128 stands for zero in the data rows.
Here are some points, one per row:
[ 99 157 112 117  99 116 118 175  76 132 129 119 140 123 127 138 153 103 120 176 131 130 143 105 192 161 115 133 138 102 108 152 112 123 162 119 124 153 149 134 107 125 127 116 125 168 144  88 144 101 114 125 147 108 148 142 111 109 170  91 131 120]
[ 88 139 117 122 146 115 126 103 102 153 139 180 103 105 127 151 134 123 178 122  94 103  98 118 125 131 161 129  92 118  91 128 152  75 139  83 147 124 115 143 108 129 116 123 159 128 102 190 137 200 105 133 114 130 136 127 136 133 128 128 122 136]
[141 143 168 163 135 140 114  97 115 114 159 128  72 131 159 149 135 101 138 171 149 153 150 120  98  78 116 128 118 117 135 143 116 111 144 141 134 143 137 140 103 127 106 110 116 118 109  82 147 151 161 161  82 128 112 109 159 123 139 152 138 125]
[152 164 116 160 145 109 132 106 130 148 101 128 149  89  92 114  93 158 124 141 140 117 153 151 123 104 155 134 121  98  91 111 129 121 123 141 117 152 155 108 109 118 137 178 141 156 112 129 129 130 140 139 155 126 128 133 110 163 116 115 125 102]
[108 151 162 142  95  98 113 135 119 135 124 138 167 181 138 113 126 139 114 119 107 164 134 133 136  89 147 168 163 163 111 119 138 109 140 117 138  97 160 111 117 146 159 134 136 122 160 147 117 115 118 120 104 125 141 117 137  95 137 129 102 191]
[114 111  88 129 139 164 139 183 108 170 112 123 134 146 119 111 131 156 125 118 134 127  93 107 133  79 147 102 136 106 140 109 110 165 177 144 136 138 108 120  78 137 121 142 125 102 150 130 142 123 106 155  85 150  95 106 132 149 149 146 157 155]
[130  92 149 124 120 125 135 124 102 135 106 155  84  72 130 163 116 120  68 145 137 114 121 132 138 129 129 161 142 131 116  86  95 118 131 187 112 111 125 148 125 109 137 130 170 121 101 118 132 141 137 135 106 206 146 168 144  90  96 121 130 140]
[146  99 150 178  85 120 148 156 129 143 103 152 111 111 140 166 141 145 132 126  67 128 149  96  74 134 127 108 110 114 130  93 130 119 124 141 121 134 160 139 116 106 104 116 132 131 145 118 148 105 116 111 158 111  85 140 103 141 127 177 122 138]
[113 124 156 117 156 110 151 125 129 128  95 122  93 145 140 112 149 121 148 176 145 141 118 112 138 167 116 139 128 137 140  97 106 142 111 145 149 126 197  82  96  69 116 144 130 107 112 157 122 177 143 116 160 140 104 111 133 141 164 136 116 156]
[102  95 140 125 137 167 133 127 201 145 102 163 123 113 128 112  82  94 172 131 106 147 115 102 134  81 127 153 145 134 134 116 115 116 133  77 122 146 146 170  76 108 131 139 136 180 109 128 119 133 143 126 165 153 117 125  78  69 128 114 170 127]
[122 109 106 105 131 148 125  98 109 133 164 120 137 141 144  94 157  81  92 170 108 108 129 151 110  98 134 163 136 100 116 156  85 145 109  99 137 140 132 140 135 104 141 148 136 126 139 175 121  98 119 102 147 158  72 135 107 126 101 161 100 119]
[129 106 116 130 144 140 141 134 107 110  75 140 137 114 108 135 148  92 164  90 113 131 137 196 162 143 146 120  83 103 117 109 127 152 101 139 164 136 108 142 119 184 157  94 124 137 133 142 117 124 165 148 161 126 117  58 165  81 133 144 117 152]
[158 154 134 140 123 129 124 151 142 127 135 120 112 111  94  77 139 130 150 116 131 121  98 117 128 110  91 106 144 122 179 123 125 107  88 135 118  93 145 158 148 152 146 133 161 139 116 158 131 133 158 122 114  90  90 169 162 149  97  71 145 154]
[114 128 179 131 100 121 110 124 122  63 137 152 117 114 151 121 148 141 145  91 140 118 111 143 116 107 123 131 128 136 100 142  99 128 109 167 106 142 127  75  76 150 158 114 155 132 131 131  69 134 100 135 129 148  94 136  87 126 154 114 147  98]
[160 141  74 153 141 121 123 128 155 113 129 165 111 182 132 162 150 143 113 134 130 145 141 149 132 136 102 146 109 144 102 115 121 127 146 114 136 109 131 118 131 109 117  84 179 137  78  97 118 121 140  97 106 144 136 135  86 154 102 132 171 143]
[116 146 133 168 137 156 172 116 141 142 106 105  96 117 140  90 141 175 106 101 104  93 144 153 142 141 173 145  97 158 157 156 140 123 112 100 125 148 135 164 140 123 182 118 159  81  84  99 125 117 122 161 106 114 119 102 109  94 139 141 107 126]
[160 104 101  90 116 143  92 150 146 105 115 145 160 128 144 145 158 128  97 137 121 101 168 147  90 126 147 141 137 140 162 168 163 118 142 119 125 112 126  86  83 122 126 157  88 139 120 119 143 168 111 130 111 108  89 148 115  83 104 101 105 141]
[137 165 133 123 141 145 154 114 125  89 164 135 139 115 126 141 137 169 106 112  88 117 106 159 134 133 158 160 145 128 141 109 152 136 132 127  96 187 125 161  63 105 109 102 101  95 148 135 145 129 131 150 163 131 128 140 141 136 109 111 146 180]
[136 140 145 112 130 150 132 122 140 126 113 120 103 105 150 135 154 102 134  93 147 138 120 115 100 164 141 118 142 196 106 122 160 138 121 117 145 180 114 124 154 133 123 166 122 139 157 166 156 101 157 136 100 118 166  78  79 106  87 108 137 125]
[123  90 120 136 224 127 130  63 100 148 154 176  83 171 130 137 117 132 126 144  85 131 121 143  91 194 187 127 153 150  99 105 128 183 141 152 139 121 145 122 156 188 157 134 109 147 104  95 142 143 142 160 121  67 115 172 103  87 159 134 123 133]
[114 140 149 104 118 144 125  79 125 162 149 100 160 148 132 158 116 148 157 112 127 133 149 121 145 139 142 105 157 106 167 134 138 102 133 172 125 129 147 140 149 137 142 141 107 109 125 132 109 136  97 113 151 166 113 109 102 107 123 144 170 126]
[164 139 141  95 143  98 129 149 118  92 130 114 135 139 156 130 112 119 146  78 123 134 151  89  90 134  92 119 144  81 117 149 128 156 149  88  86 110 122 131 127 110 128 138 155 106  84 143 155 130 128 149 153 148 139 109 118 114 165 122  93 149]
[ 88 119 139 160 136 185  96 138 111 134 162 146 163 110 146 106  92 139 132 142 113 144 123 153 116 182 102 124 111 119 154  97  99 141 139 116 106  82 143 116 112  95 115  98 136 105 143 105 114 183 164 120 114 144 162 117 116 147 102 136  99 115]
[ 87 128 134 127 138 155 118 156 132 134 136 163 148 165 108 130 145 100 146 139 169 108 150 134 121 134 174 131 131 125 140 131 186 110 101 160 103 174 113 140 118 121  91 116 165 124 107 154 110  85 157 108 111 134 126 178 105 105 179 155  80 133]
[166 114 125 122 129 126 117 116 146 145 153 100 189 104 107 173 102 140 133 154 117 176 136 119 155 129 127 117  95 151 134 142 113 134 132  99 125 177 123 115  95 119 149 134 149 114 114 163 150 148 164 110  94 129  88 166 153  97 171 140 132  95]
[115 134 145  73 145 119 113 114 183 147 104 141 139 121 129 113 122 156 119 130 119  94 122 128 118 103  95  98 102 143  79 153  81 111 121 141 178 142 121 162 122 126 112 131 112  99 135 101 101 116 137 125 142 112 164 134 122 138 157 111 102 152]
[ 97 119 121 105  89 114 130  84 142 157 153 127 111 120 141 108 105 122  86 107 137 153 102 117 109 111 112 149 102 120 174  91 168 132 144 139 144 124 113  50 118 115 150 115 110 120  78 139 152  85 103 123 144  88 160 137 179 145 120 133 131 106]
There is one direction along which these points spread out most. Take the direction at right angles to it along which they spread out most. Go by this last direction. For each point below, how far along it does it lie, from 0 to 99? 50 is the average, and the first point above lies past it. One standard deviation of the points above along it is 16.
[102  95 140 125 137 167 133 127 201 145 102 163 123 113 128 112  82  94 172 131 106 147 115 102 134  81 127 153 145 134 134 116 115 116 133  77 122 146 146 170  76 108 131 139 136 180 109 128 119 133 143 126 165 153 117 125  78  69 128 114 170 127] 66
[ 99 157 112 117  99 116 118 175  76 132 129 119 140 123 127 138 153 103 120 176 131 130 143 105 192 161 115 133 138 102 108 152 112 123 162 119 124 153 149 134 107 125 127 116 125 168 144  88 144 101 114 125 147 108 148 142 111 109 170  91 131 120] 55
[166 114 125 122 129 126 117 116 146 145 153 100 189 104 107 173 102 140 133 154 117 176 136 119 155 129 127 117  95 151 134 142 113 134 132  99 125 177 123 115  95 119 149 134 149 114 114 163 150 148 164 110  94 129  88 166 153  97 171 140 132  95] 52
[141 143 168 163 135 140 114  97 115 114 159 128  72 131 159 149 135 101 138 171 149 153 150 120  98  78 116 128 118 117 135 143 116 111 144 141 134 143 137 140 103 127 106 110 116 118 109  82 147 151 161 161  82 128 112 109 159 123 139 152 138 125] 27
[160 141  74 153 141 121 123 128 155 113 129 165 111 182 132 162 150 143 113 134 130 145 141 149 132 136 102 146 109 144 102 115 121 127 146 114 136 109 131 118 131 109 117  84 179 137  78  97 118 121 140  97 106 144 136 135  86 154 102 132 171 143] 27
[114 140 149 104 118 144 125  79 125 162 149 100 160 148 132 158 116 148 157 112 127 133 149 121 145 139 142 105 157 106 167 134 138 102 133 172 125 129 147 140 149 137 142 141 107 109 125 132 109 136  97 113 151 166 113 109 102 107 123 144 170 126] 56
[130  92 149 124 120 125 135 124 102 135 106 155  84  72 130 163 116 120  68 145 137 114 121 132 138 129 129 161 142 131 116  86  95 118 131 187 112 111 125 148 125 109 137 130 170 121 101 118 132 141 137 135 106 206 146 168 144  90  96 121 130 140] 23
[ 88 119 139 160 136 185  96 138 111 134 162 146 163 110 146 106  92 139 132 142 113 144 123 153 116 182 102 124 111 119 154  97  99 141 139 116 106  82 143 116 112  95 115  98 136 105 143 105 114 183 164 120 114 144 162 117 116 147 102 136  99 115] 19
[115 134 145  73 145 119 113 114 183 147 104 141 139 121 129 113 122 156 119 130 119  94 122 128 118 103  95  98 102 143  79 153  81 111 121 141 178 142 121 162 122 126 112 131 112  99 135 101 101 116 137 125 142 112 164 134 122 138 157 111 102 152] 62
[116 146 133 168 137 156 172 116 141 142 106 105  96 117 140  90 141 175 106 101 104  93 144 153 142 141 173 145  97 158 157 156 140 123 112 100 125 148 135 164 140 123 182 118 159  81  84  99 125 117 122 161 106 114 119 102 109  94 139 141 107 126] 66
